runs of hidden systems:
tovof, seq 1 (8 x 26):
22 -11 13 -14 7 11 10 -13 -4 21 -6 38 10 13 -5 -5 -30 -4 -33 -7 11 30 18
 35 -13 23

10 -38 12 2 -17 4 13 20 0 35 14 22 -4 12 -16 3 -31 14 -21 1 -22 27 15 18
 -35 5

7 -23 10 20 -11 1 4 6 27 20 35 -4 -17 -2 -29 8 -7 36 -23 -5 -20 10 4 -28
 -42 -13

3 4 -2 23 -25 -22 10 17 49 8 23 -37 -9 -10 -27 21 11 19 13 -12 -4 -18 3
 -38 -20 -23

16 31 -19 2 -13 -34 -2 11 32 -38 6 -35 1 -30 -5 12 19 3 34 -6 -9 -28 -16
 -39 7 -10

21 48 0 -31 6 -25 -6 -17 13 -49 -13 -27 14 -24 14 9 12 -27 29 -11 20 -15
 -11 -8 32 4

18 30 10 -46 1 -20 -15 -15 -33 -32 -36 8 22 1 30 9 -10 -38 19 -2 13 10
 -1 31 36 22

20 2 14 -30 9 -1 -19 -28 -48 -3 -27 42 15 24 20 2 -28 -15 -25 3 5 35 8
 37 11 34
sar, seq 2 (8 x 26):
-64 -3 -1 37 -18 14 30 1 -4 33 -16 -19 8 5 -1 9 28 -20 29 -6 40 -7 -8 22
 13 -33

-6 -2 -58 35 -11 -5 26 17 -7 -9 -2 15 12 -37 12 -34 7 5 33 17 -25 -17
 -42 -1 -10 -11

35 -1 -21 -12 47 24 8 -3 1 -8 19 -14 -7 -15 11 -67 1 -17 0 0 11 -32 0
 -13 9 -2

-18 -5 13 -38 29 26 -19 40 -16 -16 -13 -3 -16 15 17 -9 1 -26 5 16 -24
 -10 23 22 38 16

-54 7 18 2 23 24 -23 -26 -29 -30 -5 14 -17 3 11 18 26 13 -17 11 -5 14
 -18 -4 17 -4

-42 -9 0 30 -4 18 23 -24 -25 33 -11 12 10 8 3 -7 10 -13 1 0 36 11 -12 25
 0 -18

-6 -25 -41 32 -6 10 21 21 -11 20 3 25 3 -9 4 -34 -7 13 3 18 -26 -6 -17 8
 -20 -4

12 -20 -8 6 35 28 5 12 17 7 31 -14 -21 -6 -7 -43 2 9 -15 4 -9 -24 9 -25
 -9 -9
vegun, seq 3 (8 x 26):
-63 -5 8 37 -13 1 -6 -31 -43 11 0 -18 -3 11 8 9 37 4 18 5 20 -2 -34 -17
 2 -43

-2 3 -52 53 -10 -10 9 -13 -11 39 -7 -18 14 16 9 -37 22 -1 19 3 29 -36
 -11 -22 7 -23

23 7 -49 8 28 14 9 25 21 9 -11 -9 2 3 8 -49 8 -16 6 7 9 -48 20 -2 32 14

-16 3 2 -33 40 36 1 35 7 -30 -10 1 -13 -12 14 -21 3 -27 3 10 -13 -17 16
 25 38 21

-52 -11 30 -21 22 36 -1 2 -39 -23 -4 12 -14 -9 17 -1 7 -17 3 11 -10 18
 -18 30 15 -7

-44 -29 9 25 -4 17 1 -18 -52 28 6 8 -7 12 11 -12 9 1 1 10 7 14 -23 6 -14
 -28

-9 -26 -28 44 -3 6 2 4 -14 50 6 -7 -6 28 -1 -28 10 16 -5 11 3 -18 4 -20
 -9 -20

-4 -6 -32 24 16 14 0 34 31 14 6 -14 -15 14 -8 -18 16 12 -3 11 -13 -38 24
 -22 16 1
pega, seq 4 (8 x 26):
-40 5 -9 8 3 11 2 18 -1 -16 -9 -12 -6 -8 8 2 25 -8 23 8 -8 -18 -9 1 22
 -10

-22 18 -3 9 14 4 -5 -29 -15 -20 -5 -5 0 -9 10 -2 25 -3 7 1 16 -5 -23 -8
 17 -12

-14 4 -1 -2 0 1 2 -10 -33 8 -16 -8 8 9 17 -11 9 -25 19 2 22 -4 -7 16 20
 -10

-9 -3 -23 9 9 6 -14 -3 -37 4 -12 11 1 16 21 -21 7 -4 1 16 -6 -8 -7 0 16
 3

-15 -4 -14 17 23 24 -3 -9 -6 18 -7 5 -4 18 5 -23 11 -1 -15 6 14 -12 10 3
 15 1

-41 -13 -3 18 8 27 8 14 -4 11 -4 8 -8 6 1 -7 13 2 -3 8 -5 -5 2 13 6 -5

-33 -9 -3 27 5 15 5 -12 -6 1 11 1 -8 -7 -2 -6 19 13 -2 5 0 -1 -19 -11 -6
 -20

-20 -2 0 18 -8 0 10 -1 -6 12 6 -23 -2 -2 0 -6 16 -10 22 -1 16 -12 -11 -8
 -2 -29
pega, seq 5 (8 x 26):
2 28 17 -30 19 8 -3 -21 8 -11 -32 12 13 11 6 16 -2 -28 -11 -13 38 11 23
 35 36 30

-9 -9 0 -11 1 11 0 -8 -42 -5 -21 55 10 3 17 -1 -24 -4 -16 13 -16 37 -10
 46 -2 25

21 -32 -4 17 16 22 9 -28 -23 39 19 32 -2 11 -4 -39 -22 14 -40 3 9 19 0 3
 -33 1

-8 -47 5 14 -3 23 16 47 10 51 26 -10 -20 16 -19 -18 -12 7 -9 7 -20 -6 24
 2 -25 -16

-27 -11 1 29 -9 4 -4 25 36 -2 30 -19 -29 -6 -25 21 20 40 -6 5 -32 -11 0
 -43 -19 -22

-19 24 15 14 -25 -24 16 -6 45 -11 10 -43 -1 -22 -24 41 25 2 26 -23 26 -9
 -8 -25 -4 -29

7 36 -4 -14 -34 -46 4 1 -2 -39 -15 -25 20 -31 16 25 6 -23 57 -6 3 -4 -33
 -3 11 -11

53 39 -19 -28 9 -33 -16 -35 -22 -36 -19 -9 25 -8 28 -20 -3 -25 18 -5 19
 -11 -12 -6 27 15
fevi, seq 6 (8 x 26):
-10 -7 13 -10 7 17 13 28 33 -2 4 7 -9 -8 -15 14 -6 -1 -8 -3 -13 6 18 16
 -1 11

-17 -11 23 -2 -10 3 16 7 5 -9 19 -4 -8 -25 -11 13 -1 5 6 -4 -14 14 -16 3
 -22 -16

2 -9 5 13 -16 -12 8 -11 -10 15 15 -21 1 -6 -3 -5 4 -2 16 -5 11 -1 -16
 -14 -18 -29

17 3 -23 11 -12 -22 -11 1 -10 12 -3 -17 4 16 6 -9 4 3 11 2 1 -16 1 -24 2
 -8

20 21 -16 -1 8 -11 -17 -6 15 -11 -9 -4 0 11 1 5 7 7 -10 -1 1 -13 14 -18
 18 15

6 21 5 -17 5 -3 0 1 20 -20 -15 5 5 -7 -2 20 -2 -10 -1 -8 5 5 12 13 16 19

2 5 15 -19 -4 -2 11 -8 -7 -13 -6 20 7 -15 2 9 -15 -9 1 -5 1 24 -10 24 -6
 9

7 -16 13 -4 -3 7 12 -10 -21 20 6 11 4 3 2 -12 -17 -7 -6 -3 7 19 -4 17
 -18 -6
vegun, seq 7 (8 x 26):
4 -13 13 -16 29 18 -15 15 -6 2 20 -32 -25 12 1 -25 7 -7 -5 3 -6 -21 15
 -22 11 -12

-32 7 8 -8 11 7 -29 10 -14 -12 -11 -19 -16 23 11 14 23 -5 5 9 -6 -13 10
 -8 32 -2

-44 19 -15 23 3 6 -1 -18 -10 -12 -22 10 4 -2 9 9 28 -1 7 5 12 -2 -15 5
 22 -3

-12 -1 -24 22 -6 7 29 -5 -7 16 -10 6 15 -13 6 -24 5 -15 17 -1 22 -7 -14
 19 1 -9

16 -17 -19 -2 14 14 12 17 -13 13 8 0 -2 -6 9 -45 -11 -13 7 8 -6 -15 -1 7
 -2 -4

-4 -18 13 -17 29 27 -10 15 -10 1 9 -4 -22 12 4 -20 -1 -4 -14 8 -14 -8 16
 -1 11 3

-42 -9 16 1 6 16 -15 13 -13 -2 -5 -1 -18 16 2 17 17 4 -5 9 -14 1 6 2 14
 -3

-41 -1 -9 28 -6 6 5 -3 -5 1 -3 1 -3 -3 -2 10 21 12 3 6 -1 -2 -15 -6 0
 -15
sar, seq 8 (8 x 26):
-18 -23 26 -10 15 24 2 7 -13 -9 32 -6 -23 -16 0 -11 0 4 -2 5 -19 8 -16
 -7 -15 -20

-25 -18 16 5 -6 2 -6 8 -27 19 11 -29 -14 13 5 -7 10 -12 19 4 3 -8 -5 -12
 0 -29

-19 2 -27 24 -11 -9 -9 13 -12 5 -7 -16 -2 11 9 -5 21 4 20 14 -7 -23 -6
 -18 15 -15

-4 19 -32 16 15 6 3 -3 15 -10 -10 -7 3 -8 5 -17 19 -4 7 1 12 -28 -2 -10
 24 2

-6 16 -13 -12 19 16 13 10 7 -21 -14 9 5 -19 9 -15 4 -20 7 2 3 -10 0 25
 23 15

-8 2 7 -19 22 20 1 -11 -21 -27 -2 22 -3 -19 15 -13 -5 -8 -6 6 -7 11 -15
 18 7 7

-14 -18 14 -4 14 21 -4 -15 -37 13 2 16 -4 11 10 -15 -6 -6 -13 7 5 17 -5
 17 -2 -5

-24 -25 -4 21 -1 15 -4 6 -23 28 2 15 -9 21 1 -6 0 14 -15 12 -13 7 1 3 -8
 -7
fevi, seq 9 (8 x 26):
18 -20 19 -16 -8 3 6 38 35 15 10 10 -12 8 -24 22 -27 15 -23 -6 -26 16 37
 11 -20 21

-7 -16 34 0 -19 -2 10 14 32 2 29 -4 -15 -15 -31 35 -10 23 -10 -12 -19 26
 0 -9 -38 -13

9 -8 10 18 -40 -29 20 1 18 23 22 -28 3 -12 -23 20 -5 7 20 -15 8 5 -9 -17
 -39 -32

42 5 -26 17 -35 -48 -4 0 6 14 10 -22 12 2 -4 0 -5 13 18 -4 -5 -13 -8 -36
 -21 -15

59 25 -16 -8 -3 -38 -18 -10 27 -5 2 -17 7 8 -5 4 -5 8 -7 -12 5 -15 18
 -33 5 15

39 29 11 -37 -7 -28 -13 1 27 -20 -17 -1 11 4 -3 31 -15 -9 -4 -12 2 9 25
 5 13 30

23 12 28 -31 -15 -17 1 -18 4 -13 -9 27 14 -7 -6 34 -26 -3 -13 -13 4 41 2
 27 -13 22

20 -19 24 -9 -19 -5 19 -15 -11 31 4 28 13 3 -10 6 -33 -2 -17 -13 13 40 4
 33 -32 5
pagek, seq 10 (8 x 26):
10 4 8 -14 30 16 7 -18 -2 -46 36 -15 -14 -52 4 -34 7 1 7 -2 -8 -6 -40
 -25 -14 -20

12 -10 37 -44 16 3 -22 4 -38 -1 10 -43 -13 18 16 -17 -1 -34 18 0 8 -9 10
 -6 17 -16

9 0 -4 -12 -10 -22 -41 0 -44 4 -26 15 6 44 24 12 -8 1 -6 16 -18 8 13 4
 19 23

-6 11 -11 27 -7 -2 -1 -33 6 27 -27 31 15 30 -8 20 0 12 -33 -8 31 16 16
 13 5 18

0 -7 -17 17 -6 15 44 17 35 18 -3 30 12 -21 -17 -7 -15 1 -5 -5 4 8 5 34
 -18 11

-6 -19 2 9 15 24 19 9 16 -11 36 4 -19 -35 -13 -18 -3 19 -10 2 -23 2 -21
 -14 -31 -16

-17 -17 35 -14 0 5 -6 20 -2 0 28 -43 -24 0 -5 4 11 -5 16 -2 -9 -9 1 -22
 -6 -30

-5 10 0 -7 -25 -33 -28 17 -19 -11 -11 -22 0 16 13 27 10 -1 27 7 -21 -5
 -1 -16 14 -8
pagek, seq 11 (8 x 26):
7 12 37 -6 -36 -41 -15 -12 18 -11 14 -28 -3 0 -19 58 1 19 8 -17 -3 20 -3
 -30 -22 -17

44 27 -4 -9 -45 -60 7 0 23 -4 -4 -26 24 -13 -8 28 -10 -10 35 -20 13 1 -4
 -12 -11 -5

72 33 -24 -13 0 -39 -3 -22 23 -24 4 -7 18 -19 1 -14 -12 1 5 -14 10 -11
 -5 -27 -5 15

62 21 11 -44 34 0 -6 -18 21 -20 4 -7 3 -8 -1 -16 -19 -15 -20 -17 22 -4
 23 -4 12 25

38 0 31 -53 22 8 -12 -3 -5 -19 -1 27 -1 2 3 2 -34 -9 -29 -4 -11 28 18 24
 1 37

14 -19 43 -20 -5 4 -6 -23 -17 16 8 32 -1 15 -11 18 -34 12 -40 -8 0 50 10
 20 -31 14

16 -32 25 7 -35 -13 19 10 9 47 17 13 1 12 -25 18 -30 16 -16 -10 -6 33 13
 12 -49 -5

19 -19 -3 24 -33 -23 9 26 40 20 28 -8 -9 -6 -32 19 -10 36 -3 -4 -30 2 5
 -28 -47 -12
tovof, seq 12 (8 x 26):
12 32 -24 17 -14 -20 23 -18 41 -28 -1 7 18 -40 -12 14 4 11 11 -12 8 0
 -24 -7 -12 5

40 17 -6 -20 -13 -26 23 -6 2 -14 2 -14 21 -34 6 -17 -14 -29 35 -12 18 -3
 -16 9 -8 -6

41 3 21 -49 8 -14 -18 0 -28 -18 5 -15 0 3 18 -12 -19 -23 10 -2 -4 4 3 -2
 8 5

9 3 32 -34 6 -3 -31 -6 -16 -3 -13 2 -5 34 4 27 -10 -5 -20 -3 0 18 28 8
 17 19

-10 0 -1 9 -18 -10 -11 -2 -1 13 -22 37 6 27 -6 36 -10 19 -25 2 -11 27 15
 18 -1 24

14 -4 -21 30 -15 -4 19 -13 19 19 2 36 11 -5 -16 4 -16 25 -25 -3 -1 18 -3
 5 -30 12

34 -14 -9 14 -13 -4 29 13 31 22 23 -3 4 -20 -20 -19 -18 5 1 -10 0 -3 2
 -5 -35 -10

26 -9 13 -15 -4 -10 4 27 24 -9 32 -35 -15 -19 -12 -6 -4 1 14 -6 -20 -15
 1 -27 -19 -15

runs to name:
seq 13 (2 x 26):
-6 37 -8 -16 -18 -37 -28 14 5 -54 -22 -9 4 -6 13 45 16 3 27 6 -28 -6 -9
 -16 28 13

13 42 7 -13 9 -10 5 -66 1 -35 -13 13 22 -23 2 14 3 -8 -9 -22 47 19 -20 5
 9 12
 -> fevi
seq 14 (2 x 26):
-4 -24 -8 18 18 29 1 -4 -1 16 9 42 -11 9 -8 -16 -13 29 -44 10 -19 19 6 6
 -21 16

-17 -32 13 22 0 27 27 14 26 35 26 1 -15 -5 -27 -4 -5 13 -18 -7 2 8 8 4
 -32 -16
 -> pega
seq 15 (2 x 26):
-7 14 17 -15 19 11 17 -5 22 -51 28 -17 -12 -57 -6 -6 9 -3 15 -8 -7 -5
 -31 -15 -9 -18

10 -1 33 -43 6 -8 -13 -2 -38 -21 14 -38 -7 -7 20 -13 1 -30 31 -1 4 -4
 -16 -9 7 -22
 -> pagek
seq 16 (2 x 26):
-36 5 -50 59 -22 -4 10 -24 -22 37 -37 27 24 21 9 -3 20 6 4 6 29 -3 -12
 14 10 -3

15 -11 -60 36 6 16 41 21 24 31 -4 23 11 -11 -2 -50 -7 -2 -2 5 2 -26 4 17
 -6 8
 -> vegun
seq 17 (2 x 26):
21 5 -30 0 -39 -42 8 29 -13 -9 -2 -11 16 -18 11 -4 -7 -5 48 7 -28 -10
 -24 -5 -11 -9

53 23 -20 -12 21 -18 -21 -26 -4 -17 5 -19 2 3 10 -28 3 -2 -2 -3 12 -24 2
 -37 13 7
 -> sar
seq 18 (2 x 26):
28 -12 -22 0 9 7 21 12 -11 25 6 -12 8 -4 11 -54 -11 -26 17 1 18 -24 3 10
 0 -9

7 -6 -15 -18 23 12 -22 37 -8 -19 -3 4 -17 6 14 -17 0 1 -2 18 -45 -18 10
 -5 19 16
 -> sar
seq 19 (2 x 26):
-13 0 -43 17 24 25 23 -16 -28 -21 -8 37 11 -41 25 -50 3 -6 7 17 -5 -5
 -45 20 2 0

4 -16 -5 -16 51 43 8 8 -24 4 11 -9 -11 -3 18 -67 2 -28 0 9 11 -24 2 9 19
 -6
 -> fevi
seq 20 (2 x 26):
4 9 0 8 29 15 -35 -45 -8 7 -13 24 -6 43 -3 7 7 23 -57 0 20 10 23 -13 18
 26

-36 -10 10 20 -11 21 22 9 27 33 -21 33 3 17 -22 34 -4 5 -28 -5 10 25 29
 42 0 17
 -> sar
seq 21 (2 x 26):
11 6 -9 -9 3 -2 0 19 5 14 -18 -17 5 19 6 -10 3 -26 13 -2 16 -21 27 10 29
 7

-3 12 -22 -1 17 5 -12 -5 -7 -23 -17 32 1 -1 11 -2 1 11 -16 14 -19 3 -5 5
 14 26
 -> pagek
seq 22 (2 x 26):
41 -2 -9 -10 -32 -36 0 5 -23 36 -17 -13 23 30 13 -6 -20 -28 24 -4 19 -3
 17 12 3 -1

32 4 -44 1 7 -8 -20 24 5 -4 -13 21 1 18 10 -15 -10 13 -12 18 -33 -17 18
 -8 12 32
 -> pega
seq 23 (2 x 26):
51 -14 -33 7 31 12 7 7 17 17 30 -14 -9 -7 -4 -65 -6 4 -13 0 0 -34 10 -29
 -13 -2

-2 -6 18 -35 24 19 -12 57 23 -11 2 -28 -24 12 -1 0 2 -18 4 7 -25 -23 40
 4 31 13
 -> sar
seq 24 (2 x 26):
-37 28 0 13 -21 -18 -4 1 17 -10 -26 -12 9 5 -3 46 25 -4 19 -6 14 -3 3 2
 23 -1

-1 27 -29 10 -16 -17 24 -14 0 -21 -19 10 25 -33 10 -4 6 -13 28 -3 14 -2
 -30 13 5 -1
 -> pagek
seq 25 (2 x 26):
-14 -11 -39 41 -35 -22 -17 19 -12 0 -1 27 -3 8 2 19 5 46 -2 24 -56 7 -20
 -23 -20 1

21 20 -23 33 18 5 22 -43 52 4 15 -7 6 -19 -27 -17 12 19 -23 -20 42 -17
 -1 -30 -12 -5
 -> tovof
seq 26 (2 x 26):
27 -9 9 -31 15 2 -16 14 -14 -11 11 -5 -13 5 7 -17 -14 -4 -5 6 -23 -3 8
 -8 1 8

0 2 22 -15 3 -3 -27 -14 -11 0 -3 2 -9 26 -2 22 -2 7 -24 -1 0 16 17 -4 4
 9
 -> pagek
seq 27 (2 x 26):
-26 12 11 16 -12 0 13 -41 -2 -5 -12 33 14 -11 -7 30 3 11 -15 -9 19 36
 -18 21 -13 4

14 -17 -11 12 -23 -11 31 -5 -24 24 4 12 20 -16 5 -25 -20 -12 18 -3 11 14
 -25 21 -29 -15
 -> pega
seq 28 (2 x 26):
-27 27 15 -6 -3 -7 6 -6 13 -28 -7 -29 3 -21 2 20 22 -21 31 -9 20 -10 -12
 -1 22 -15

-2 24 -1 -17 -5 -22 -11 -22 -36 -32 -19 -4 15 -8 26 7 8 -19 25 4 9 4 -28
 7 20 -2
 -> pega
seq 29 (2 x 26):
29 6 10 -5 6 -8 -5 -17 16 -2 22 -19 -6 -2 -12 -3 -1 6 -11 -14 11 -2 4
 -27 -12 -8

14 9 6 -14 -22 -27 -8 13 6 5 -10 -21 6 14 0 22 -4 -12 17 -7 4 -3 17 -1 8
 2
 -> fevi
